Rotation paths and how fast each direction turns (deg/step):
Each turn is a multiple of 5 degrees from 10 to 175, or 0.
Each row of a path follows its step; steps can be skipped.
Rotation 1:
step 0: -77 -194 -57 20 175 -33 -59 -30 335 2 -136 161 -142 33 -287 6 -112 -115 -106 -74 77 -33 9 -251 -7 68 109 46 -4 -57 105 -39 43 -11 -197 -36 107 -26 21 132 29 71 -135 179 424 106 -141 -229 95 25 183 -113 -83 61 188 -30
step 1: -104 -151 3 39 -15 -330 -23 -45 65 -47 75 40 -33 272 -45 -66 -106 95 184 163 195 -110 -72 -138 -32 70 -192 21 -228 214 -94 -94 111 -50 14 83 72 80 -15 -366 -178 209 22 65 -92 139 93 -279 85 77 -60 91 16 64 162 -40
step 2: 88 -65 -156 -151 146 300 -15 -15 243 -5 44 122 -78 -71 -107 -48 -23 59 -121 153 -69 113 -181 -148 -54 -100 -123 -108 176 79 -8 -61 258 -267 -70 14 -54 67 -167 -213 47 223 -88 -170 -188 6 47 -47 -101 -28 -176 -278 -53 -12 118 -167
step 3: -315 -143 -105 49 -52 -4 188 59 40 -158 -93 -121 98 44 -185 -262 53 -24 -66 81 20 -211 18 -5 219 0 -6 57 250 9 -77 -3 -60 -128 -56 143 170 40 -229 25 109 177 141 -168 235 84 -36 175 -95 152 -48 38 -93 161 280 -121
step 5: -68 -330 90 -63 187 -56 -51 -45 126 -31 52 255 121 -37 -107 -123 -237 -81 -121 -93 197 411 38 -5 110 178 86 75 12 141 28 -10 122 -16 227 -14 120 199 -127 46 -58 9 -144 -65 -103 -9 -74 -38 -30 -35 173 -112 -119 72 263 12
step 6: -107 -104 -80 -5 -167 -113 173 122 193 -6 -51 96 -63 -18 -200 -98 -156 26 -295 159 -6 -10 32 -171 63 39 -216 28 -214 46 -276 81 10 -170 -43 -150 223 205 -44 -167 233 -123 -114 157 2 -13 118 -143 -98 143 -80 151 147 4 50 -85
step 7: 75 51 -143 -8 244 -101 -31 -188 316 -63 115 -12 52 -15 -114 -137 -242 -30 -124 -58 77 -324 -47 -332 -57 37 -114 184 298 44 8 -123 98 27 25 -3 11 51 -10 -102 27 74 131 -83 98 -20 247 -144 -124 -34 5 -224 71 -24 -20 88
step 8: -308 78 -29 162 63 12 76 -72 329 -45 -45 259 -14 105 -250 134 -89 -97 118 -3 101 -119 -117 -76 76 27 -157 -126 6 -62 -9 127 -74 -106 -151 133 -71 98 -169 -40 -164 98 75 -38 -76 90 -7 14 125 -29 242 29 -256 192 219 -206
step 9: -127 -235 -117 -276 -140 -21 130 -44 210 81 -26 43 -32 206 74 -175 88 228 138 101 127 57 -200 -17 -48 -116 51 278 -62 156 26 -137 71 40 -268 -88 14 70 -167 -67 -1 -18 -102 86 32 42 85 -160 -47 -5 -137 -183 -99 282 132 -154
step 11: -47 4 -238 -128 70 1 64 88 201 56 163 43 -28 -178 50 -230 62 75 -79 73 246 73 73 -88 161 -33 -229 -260 95 -138 -108 -11 77 -5 62 30 -18 313 -366 -30 96 16 126 -44 104 -18 26 51 29 242 96 149 117 93 220 50
Speeds:
-8 12 -51 -10 -4 -48 -33 -32 24 76 60 22 22 -47 -42 23 -4 -52 -47 -42 -37 14 66 -8 31 92 -29 -12 -30 -3 -53 -15 19 22 52 -4 22 26 81 17 34 -11 -15 17 29 20 -16 -88 30 1 0 7 -2 26 -65 3 -> 55
21 -61 -22 -19 -30 0 -31 22 0 56 13 61 13 -31 -14 -2 -29 22 -66 14 -7 37 57 22 -48 -74 37 -55 50 12 -13 -3 -71 -39 -49 -6 -8 -3 -13 0 -36 -53 1 -74 27 -21 -2 -8 17 -4 -1 61 -66 20 3 -86 -> 120
18 -18 -52 -8 -23 -56 7 -51 -29 -13 39 -65 -14 -18 -63 -54 -40 8 28 66 43 -15 4 -24 26 -15 7 -27 -12 16 60 -14 -1 -36 -22 7 -29 -10 79 5 -72 33 6 -30 6 -67 33 14 37 1 95 10 39 -26 -53 36 -> 115
19 -32 -25 63 3 -6 -46 20 -38 69 16 -1 8 -4 -22 -18 13 58 -14 16 -49 67 -6 6 44 39 -4 31 42 -3 -20 28 -5 4 -12 -36 118 25 -21 22 -16 -9 36 -47 -46 25 -15 104 16 0 0 -8 60 -16 12 69 -> 45
-35 55 12 54 -27 16 -3 -22 23 16 -25 -16 12 -22 -6 -4 -26 -17 77 12 -54 -1 -7 21 58 -17 29 60 50 -16 37 35 -56 48 -23 21 14 6 -23 91 -30 15 4 11 25 14 20 -10 8 0 41 -54 -43 97 -64 -69 -> 80
Rotation 2:
step 0: 141 171 -77 -60 -36 -30 -90 6 319 -142 182 9 -118 190 -45 -82 355 -165 -166 -216 -20 77 -166 76 -88 -12 -21 156 -99 -130 -248 -38 39 157 -86 -141 115 -161 -109 -6 139 90 58 87 -36 -26 99 -46 25 -72 -43 12 -317 -178 81 -94
step 1: 112 253 3 -9 70 -24 -24 -45 141 -291 256 -188 -139 -119 -84 -166 131 -119 -257 205 -11 96 87 61 83 202 -69 -72 -77 -23 -220 -206 -104 45 7 -88 189 -103 -81 -187 63 -13 17 191 -83 -109 -30 -115 51 -29 -209 -67 -164 -27 13 200
step 2: 30 -24 184 161 -79 -109 79 -173 -21 -24 -58 -104 -185 -53 -227 1 190 -58 -31 175 23 88 -49 -127 80 -40 -133 -129 94 13 -276 -258 -80 224 -141 -8 150 10 55 -116 -20 76 -16 144 -264 -3 -59 69 172 4 -400 72 -154 -146 -47 -19
step 3: 2 -1 410 33 142 130 159 155 65 -185 -12 -234 -7 -119 -173 -79 83 -170 -35 41 114 -57 -153 -73 -70 -91 -15 -66 189 -147 -191 -103 -176 157 -133 267 -78 -69 109 -9 144 -41 -48 62 -58 62 73 32 217 22 -111 231 -149 -76 139 -99
step 4: 5 -126 73 -44 283 57 -17 239 -22 -96 -28 18 -61 -84 143 -16 0 -296 -54 71 130 -64 -44 126 -78 -126 123 41 13 66 -79 -321 -35 332 116 145 -32 -115 115 100 33 -33 30 25 -228 -109 22 -166 -43 -74 -138 331 -234 67 23 28
step 5: 215 -172 3 -117 31 -131 -110 105 -115 -332 91 121 -266 102 11 55 166 -206 -39 -28 299 25 -65 97 -51 -166 142 -26 -82 -36 -186 -70 -39 107 -31 -99 -4 -159 -21 194 -40 104 173 -148 -41 75 156 -234 165 -42 -150 94 -170 -26 19 -140
step 6: 198 99 241 -100 192 -96 139 -81 103 -192 175 108 -139 -15 57 133 -5 -85 -28 -80 148 120 77 299 19 21 2 -49 -46 -242 -183 -127 72 123 78 11 206 -128 -191 -45 -63 -53 265 68 111 -107 42 -152 101 -59 -101 -130 -197 -85 175 -69
step 8: 39 129 251 -102 -3 21 110 -115 -39 -280 -124 -267 139 12 -144 -31 19 -347 -117 73 104 112 -20 45 148 -91 -8 -107 120 25 -312 -100 -179 94 29 -16 103 3 109 126 -96 221 57 135 -63 92 41 214 -80 112 -141 -113 -9 -64 133 30
step 9: 152 159 97 -72 -26 16 36 192 84 -76 -186 -201 60 160 -127 -39 25 -287 -61 -138 -63 -34 -79 -86 -52 -150 104 -50 188 -31 -177 -220 -38 269 30 143 183 136 124 58 -78 -14 95 102 -67 -333 33 100 -138 -46 -119 118 -252 -67 -6 -211
step 11: 116 41 -68 -23 55 -173 -117 -48 -39 76 -20 19 25 -71 -56 -112 120 -221 -60 -82 63 -95 -95 173 -99 -66 46 1 -60 -297 -71 -228 -217 217 125 -167 130 -233 -212 -52 -217 42 93 231 -91 59 24 -272 125 8 -247 82 -117 -161 22 -54
Speeds:
-16 21 -75 -44 -24 4 -11 28 51 20 71 19 -40 -3 0 47 -2 27 -30 -12 22 26 -32 5 -22 97 34 -14 -36 -38 14 21 -19 9 -25 -38 24 -50 -76 37 -55 55 33 -14 -7 -71 -20 -64 28 0 -33 -2 4 60 -31 -38 -> 70
-52 -58 -48 17 1 22 9 15 -29 -33 -6 -30 8 -35 -4 -6 50 44 66 61 -106 -14 -13 13 23 38 78 -2 -6 -31 37 -19 -18 22 -8 54 -30 -18 0 -32 14 -28 33 3 -11 17 56 -45 45 50 -74 38 -21 -59 -12 4 -> 40
2 -8 11 81 20 78 -56 -18 -27 -13 3 12 62 19 32 -39 21 -3 -27 -74 -19 2 20 16 -46 57 11 -1 58 12 -27 12 50 -33 2 -44 16 -10 68 26 11 24 41 -7 -23 -21 91 6 11 15 -51 -6 -28 94 -3 24 -> 85
-33 32 -43 -20 10 67 24 29 32 11 -53 -24 -3 13 63 -7 -22 -68 -25 -33 -21 -22 -3 56 29 3 18 92 -52 12 -46 3 -84 2 2 -49 -72 -44 -36 5 23 37 -27 7 -15 67 1 32 -34 18 -9 34 -3 8 -23 62 -> 95
62 -50 -34 -17 -22 -1 -54 -69 39 -11 56 26 -63 -2 53 -65 42 -18 52 -19 -18 -96 48 38 -21 16 -71 -6 -16 13 -30 23 -7 33 51 -18 15 1 -71 -50 -4 -22 27 -26 44 15 32 -9 -10 4 -1 -24 20 -20 31 0 -> 65
-32 -17 -21 -14 -54 32 40 -39 -17 68 39 10 -31 41 26 9 40 -22 15 -21 25 0 -31 -55 62 -43 3 -36 -29 65 -29 32 76 48 -45 -9 -47 25 16 -24 17 51 16 -16 -69 9 67 -15 15 -32 33 -3 -37 -34 -74 -24 -> 145
-45 -31 34 35 -10 46 -18 53 -22 16 -16 26 -31 23 40 -7 -30 -1 4 -15 45 -84 7 -60 -9 -13 -37 -35 -21 -40 15 10 -70 -60 31 21 58 -41 19 -45 -56 5 -80 27 -57 -19 15 -33 71 -47 -10 44 -14 -27 5 18 -> 45
Rotation 3:
step 0: -353 84 -52 -102 189 28 -76 77 102 -23 -180 64 76 -259 -137 136 -45 -9 -102 -178 -137 -99 111 127 60 12 68 -157 -191 133 -159 33 -92 115 129 76 -34 3 41 0 -200 -140 7 -61 -67 -144 -62 84 -27 -407 -78 -158 235 -183 -98 -128
step 2: 17 -92 122 183 76 127 52 -6 193 28 191 -125 -6 5 -45 -145 -219 302 124 -159 150 187 -31 26 54 40 43 162 46 89 -19 161 194 -132 51 181 196 375 90 157 -37 234 -194 32 92 -62 31 237 59 -23 172 44 85 42 15 106
step 3: -4 -95 45 -114 110 -60 -11 -149 -115 -187 -52 -61 313 88 1 37 87 -22 -93 25 -186 -322 -8 -48 24 -239 111 -141 -78 75 -3 120 -3 -56 -55 -167 -79 -20 -150 77 99 -107 96 -4 -94 157 33 -368 -79 -218 134 -276 -212 140 118 181
step 4: -155 67 170 38 -56 26 147 -17 -163 42 -27 -68 -130 -31 9 4 109 -180 -95 114 181 46 189 11 87 200 -41 73 237 97 46 -164 78 -33 -9 81 -288 172 -9 49 38 -140 3 -5 -294 -165 93 30 -23 368 -344 81 -4 -157 -166 -123
step 5: 183 -81 55 -49 250 121 98 133 5 -47 6 205 -112 331 47 55 1 219 26 -82 52 135 -164 26 -103 -7 7 -136 -55 -333 113 90 120 108 -48 88 251 -221 194 -92 50 -125 59 -18 -7 265 -246 166 -99 -48 75 116 40 -67 89 -98
step 6: -3 128 -326 -97 -109 14 -117 -42 113 82 -68 -3 110 -329 -98 -223 126 -150 189 4 -119 -59 32 -46 -126 -165 -243 108 -245 -92 133 33 58 -46 -24 -247 82 178 -184 -149 80 -82 -330 78 9 -154 27 -47 33 43 -80 -38 -28 45 119 116
step 7: 8 -86 48 -36 -82 -201 -163 278 -181 -53 -32 -174 -153 -136 47 185 -266 -30 32 117 120 154 -42 -35 116 43 -24 7 -48 99 -107 -217 -97 70 168 54 -48 -75 135 43 -121 37 462 187 -34 -25 56 -184 225 -1 191 90 -153 79 -86 -77
step 8: -201 127 40 150 73 31 -278 -90 29 111 38 343 116 72 -148 34 27 1 71 -215 -2 111 67 -25 -91 104 215 -88 156 139 -16 -11 -48 88 -193 93 -40 -260 -218 153 125 26 -78 -309 140 43 64 173 -110 -128 -97 127 227 64 -14 81
step 9: 17 -33 -70 52 0 12 221 -128 10 -15 -51 -396 -166 84 135 154 7 -46 -57 50 -141 -188 -175 157 17 9 123 290 -163 -197 -43 0 -135 -36 106 -161 -119 55 -17 -240 -156 107 -144 17 318 -61 6 93 -185 -38 -22 -249 92 -69 63 -122
step 11: 253 105 249 2 52 -4 61 -247 -30 328 95 258 14 8 -150 -34 176 193 -95 -48 39 -14 -86 -3 50 -37 169 123 61 -96 -6 110 -104 58 -84 73 -173 100 134 127 -33 -89 14 50 -208 -276 79 -220 -95 -302 158 70 -185 86 -7 48
Speeds:
74 -15 -30 -2 20 -19 -48 -8 -60 28 -35 -13 7 -5 -21 -3 -20 -56 50 16 -50 -17 -18 71 -35 -12 -14 -55 22 -7 -21 15 -43 41 -5 98 67 37 -22 -35 -36 19 2 -30 -46 -42 6 24 93 -10 -37 12 18 21 41 -37 -> 55
12 12 18 13 -33 -18 -13 -11 -4 91 48 13 59 34 60 38 19 -100 21 -17 -75 30 -49 -57 -4 48 -2 66 17 25 10 12 19 16 2 -2 13 -7 -5 -54 -38 -12 -32 50 -28 -8 -27 -14 -22 -21 -50 -50 -51 -24 -31 55 -> 140
54 11 21 11 25 32 64 -19 5 -66 20 40 60 64 11 8 51 -18 29 31 47 21 50 40 -24 -27 -22 -4 45 -16 -24 55 25 -40 -22 16 -37 99 13 27 -25 -34 25 16 -21 8 -10 -35 -23 16 -28 -8 -75 -53 72 -11 -> 45
47 -17 -23 -66 -90 99 10 -8 -1 -13 -23 -56 -46 -3 30 -25 -16 -58 3 -50 -14 -33 20 -20 -44 44 92 18 1 10 -33 -11 20 48 -28 -33 -35 48 24 21 -43 -47 2 6 17 24 -10 -36 21 39 3 60 24 33 13 4 -> 135
-1 -48 -21 -25 -27 -61 -30 65 -21 40 70 -46 -39 12 75 -46 21 -39 -12 34 68 -17 -5 20 -10 22 -21 9 -4 -43 -47 -11 -20 -114 -21 -43 -33 3 -7 -25 -42 21 -7 -52 -55 -29 53 4 -23 36 9 -16 32 -2 20 -9 -> 135
-27 -54 -70 32 30 39 26 7 69 46 -21 -41 10 -19 -27 -11 3 -7 16 27 -5 -3 -70 3 0 -23 41 -15 -46 -15 -21 117 -9 2 -44 11 -25 24 -40 -33 37 -32 52 54 7 20 24 61 -50 3 0 -40 42 22 47 53 -> 115
-38 -43 -10 27 39 59 8 55 15 31 -42 -17 45 54 79 -26 -65 32 -14 -32 16 87 42 -48 21 3 -7 -49 -16 34 -19 -72 -26 -23 25 40 15 43 34 -20 -39 36 18 40 -25 36 -52 17 -9 -1 -13 -19 13 52 18 -44 -> 140
40 7 -48 32 10 -39 26 -34 63 -1 -21 -134 60 -22 25 -11 32 -41 -25 -18 -13 -7 81 34 -8 12 -62 -20 -27 -24 29 -32 16 65 43 -6 -39 -32 -64 -7 14 2 5 7 -8 -2 11 -66 -40 -20 9 -13 21 -20 -5 -46 -> 125
